Each path below is one point turned by a fixed rotation once a step. After each direction that follows a path, write how fast that rotation turns it, in degrees per step (0 if it stays still).
Each turn is a multiple of 5 degrees from 10 to 175, or 0.
Each row of a path follows its step; steps can be skipped.
Path 1:
step 0:  3.14 -1.62 -1.41 -2.65  2.82 -1.17  0.86 -1.89  0.65 -0.90 -3.14  1.45  2.43  2.45 -2.28  0.52 -2.55 -1.09  0.19  0.27 -0.63 -2.25 -0.48  4.04  0.94 -2.97 -1.98  1.31  1.44  0.73  0.00  1.64 -3.04  1.62 -0.65  0.73  0.64 -1.61
step 1:  3.71 -1.90 -3.00 -4.30 -0.47 -2.19  2.36 -1.41 -0.65 -1.34  3.10  0.28  0.10  1.48  1.56 -1.33 -3.18 -2.33  2.39 -1.93  0.77  1.18 -1.32  0.31 -1.34  2.19 -2.18  0.57  1.52 -1.46  1.11  0.29 -0.07  1.20 -2.31 -1.68 -1.89 -0.87
step 2:  2.39 -0.58 -3.08  0.68  0.65 -2.83 -1.46 -1.84 -1.23 -1.90  2.11 -0.03 -0.06 -0.94 -0.36 -1.08 -0.45 -1.07 -3.68 -1.06 -3.88  3.61  2.21 -0.34 -0.79  2.47  2.24  1.64  3.77 -0.86 -0.34  0.18 -3.16  1.32  0.78 -0.13  0.09  1.06
step 3:  2.29 -0.50 -2.25 -0.07  2.37 -3.84 -0.78 -2.79  0.39  0.07 -1.24 -0.94  2.16 -0.66 -2.99 -0.94  1.92 -2.35  2.28  0.91 -3.88 -1.89 -2.96 -0.72 -0.52 -1.57  0.45 -0.04  2.16  0.06 -1.81  2.09 -0.26 -1.11  1.76 -0.82  2.25  2.68
step 4:  1.51 -5.24 -1.96 -1.84 -0.80 -1.20  1.23 -3.55 -0.38 -3.03  1.01 -0.70  0.48  0.49 -3.36 -0.09  0.53  1.04  0.67  3.50 -1.50 -2.26 -1.05  1.75 -0.96 -0.10 -0.07 -0.96  1.10 -1.55  1.45 -2.50  2.51 -1.46 -3.11 -1.33 -1.19 -0.77
step 5:  0.50 -1.74 -2.71 -1.61 -0.92 -4.53 -0.52 -1.67 -1.18 -0.75 -1.05 -0.68 -0.02 -3.70 -0.67  1.23 -3.20 -1.11 -2.69  1.32  0.86  4.56  0.77  2.30  1.87  0.50 -1.56 -0.27  1.87  2.09 -0.73 -2.06  0.98 -1.43 -1.87 -1.30  1.19 -0.46
step 6:  3.80 -1.02 -1.01  2.62  0.68 -2.54  2.79 -1.63  0.35  1.31  0.04  2.83 -2.18 -1.16 -3.44  1.13 -3.83  0.03  1.63  0.47  0.15  1.51 -0.59 -1.59  0.68  0.04  1.15 -2.98  1.63  1.01 -2.55  1.67 -2.59 -0.86  0.29 -2.52  1.47  1.92
step 7:  4.55  0.74 -0.68 -0.35 -2.17 -0.61  1.39 -2.16 -1.73 -3.83 -0.39 -0.16  0.19  2.11 -5.52  0.87  0.08 -2.59  0.89 -0.98 -0.53 -0.13  2.57 -0.99 -2.91 -1.81  1.48 -2.08  0.62  1.27  0.24  0.67  0.92 -2.43 -0.48  1.78 -0.86 -0.66
step 8:  1.39 -0.19 -0.25 -3.16  0.92 -2.87 -2.64 -0.86 -1.01 -2.78  1.93  3.22  1.28  0.02 -1.48  1.16  0.71 -0.23  0.76  0.96 -0.10  3.88 -0.98  1.44  2.80 -1.13  0.20 -0.96  2.67 -0.82  2.53  1.71  1.51 -3.97  1.13  1.12 -0.29 -3.01
step 9:  2.13  0.88  1.04  0.32  0.69 -0.60  0.05 -5.37 -3.05  0.89  0.75  1.73 -2.31 -0.50 -1.64  0.84 -1.87  1.17 -2.43 -1.91 -2.56  0.58 -4.14  0.90  1.88  1.13 -2.53 -1.42  1.56  0.80  3.06  1.89 -0.47 -0.24 -0.93 -1.90  1.46 -0.08
step 10:  2.89  2.78  1.06  0.93  1.09 -2.70  1.10 -1.21 -2.46 -1.28 -1.83  0.76  1.49  1.40 -1.42 -1.94 -2.80  0.07  1.63 -0.85 -4.56  2.60 -0.82  2.11 -1.51  0.62  0.82 -3.11 -1.36 -0.63 -0.03 -2.34  0.02  0.17 -3.60  1.43  0.19  2.18
step 11:  2.81  0.33 -0.45  1.11  3.39 -1.30  1.49 -2.48 -0.54 -3.23 -0.91  2.06  4.54  1.72 -0.97  0.27 -1.59 -1.40 -0.62  4.12  0.97  1.45 -0.54  1.60  0.98 -2.41 -1.09  1.34  1.59 -0.61  0.29 -0.11 -3.08  0.68 -0.55  2.66 -1.30 -1.56
Directions:
-0.16  0.05  0.32  0.22  0.99 -0.13  0.18  0.04 -0.36  0.50  0.59 -1.61  1.06  1.21 -0.54  0.52 -0.10 -0.45  0.14  1.14 -0.03 -0.54  0.67  0.70  0.31  0.49  0.98 -0.95 -0.18  0.85  0.07  1.11  0.26  0.05  0.49  0.33 -0.75  0.45 : 95
 0.03  0.88 -0.29 -0.61 -0.08  0.52 -0.47 -0.45  0.67  0.40 -0.22  1.18  0.34 -0.38 -0.29 -0.01  0.33 -0.86  0.10  0.80  0.16 -1.35 -0.51 -0.52  0.28  0.76 -0.29 -1.31 -0.21  0.45 -0.06  0.78 -0.74  0.90 -0.25 -1.42  0.76 -0.52 : 125
 0.99 -0.29  0.10  0.20 -0.24  0.10  1.50  0.10  0.08 -0.80 -0.20 -0.36 -0.14 -1.09  0.40 -0.21 -0.39  0.30  0.72  0.26  0.82 -0.46  0.90  0.93  1.37 -0.24 -0.34 -0.48 -0.64  0.85 -0.86 -0.94 -0.58  0.71  0.70  0.25  0.24 -0.50 : 60
-0.85  0.93  0.02 -1.00  0.69 -0.47  1.18 -0.53  0.10  1.49  0.67  0.72 -0.93  0.40 -0.28 -0.99 -0.77  0.28 -0.33  0.18  0.18  0.45  0.69  0.90 -0.35 -0.10 -0.23  0.34  0.04  0.46 -0.81 -0.22  0.47  0.61 -1.16 -0.09 -0.13  0.07 : 80
-0.99  0.71 -0.09 -0.30  0.29 -0.19 -0.08  0.61 -0.75 -1.19  0.96 -0.28 -0.43 -0.37 -0.05 -0.18 -0.06 -1.40 -0.11  1.42  0.74  0.52  0.21 -0.54  0.47 -0.03 -0.77  0.17  0.47 -0.60  0.85 -0.94 -0.38  0.00  0.01 -0.49 -1.27 -0.38 : 110
 0.33  0.16 -0.16  0.44 -0.16 -0.90 -0.44 -0.11  0.75  1.38 -0.81  0.51 -0.05  0.54 -0.10 -0.06 -0.23 -0.19  0.01  0.85 -0.43  0.10 -0.18 -0.16  1.66 -0.19 -1.25  1.00 -0.29 -0.59 -0.76  0.54 -0.18 -0.70  1.20  0.23 -0.97 -0.21 : 130
-0.49 -0.05  0.36  0.07  0.23 -0.49 -0.61 -0.51 -1.44  0.28  1.03 -0.24  0.20 -0.80 -0.04 -0.96  1.35  0.74 -0.57  0.18 -0.94 -1.03 -0.27  0.72  0.61 -0.34 -0.90 -0.88 -0.60 -0.81 -0.21 -0.41  0.29 -0.57 -0.02  0.32  0.71  0.26 : 65
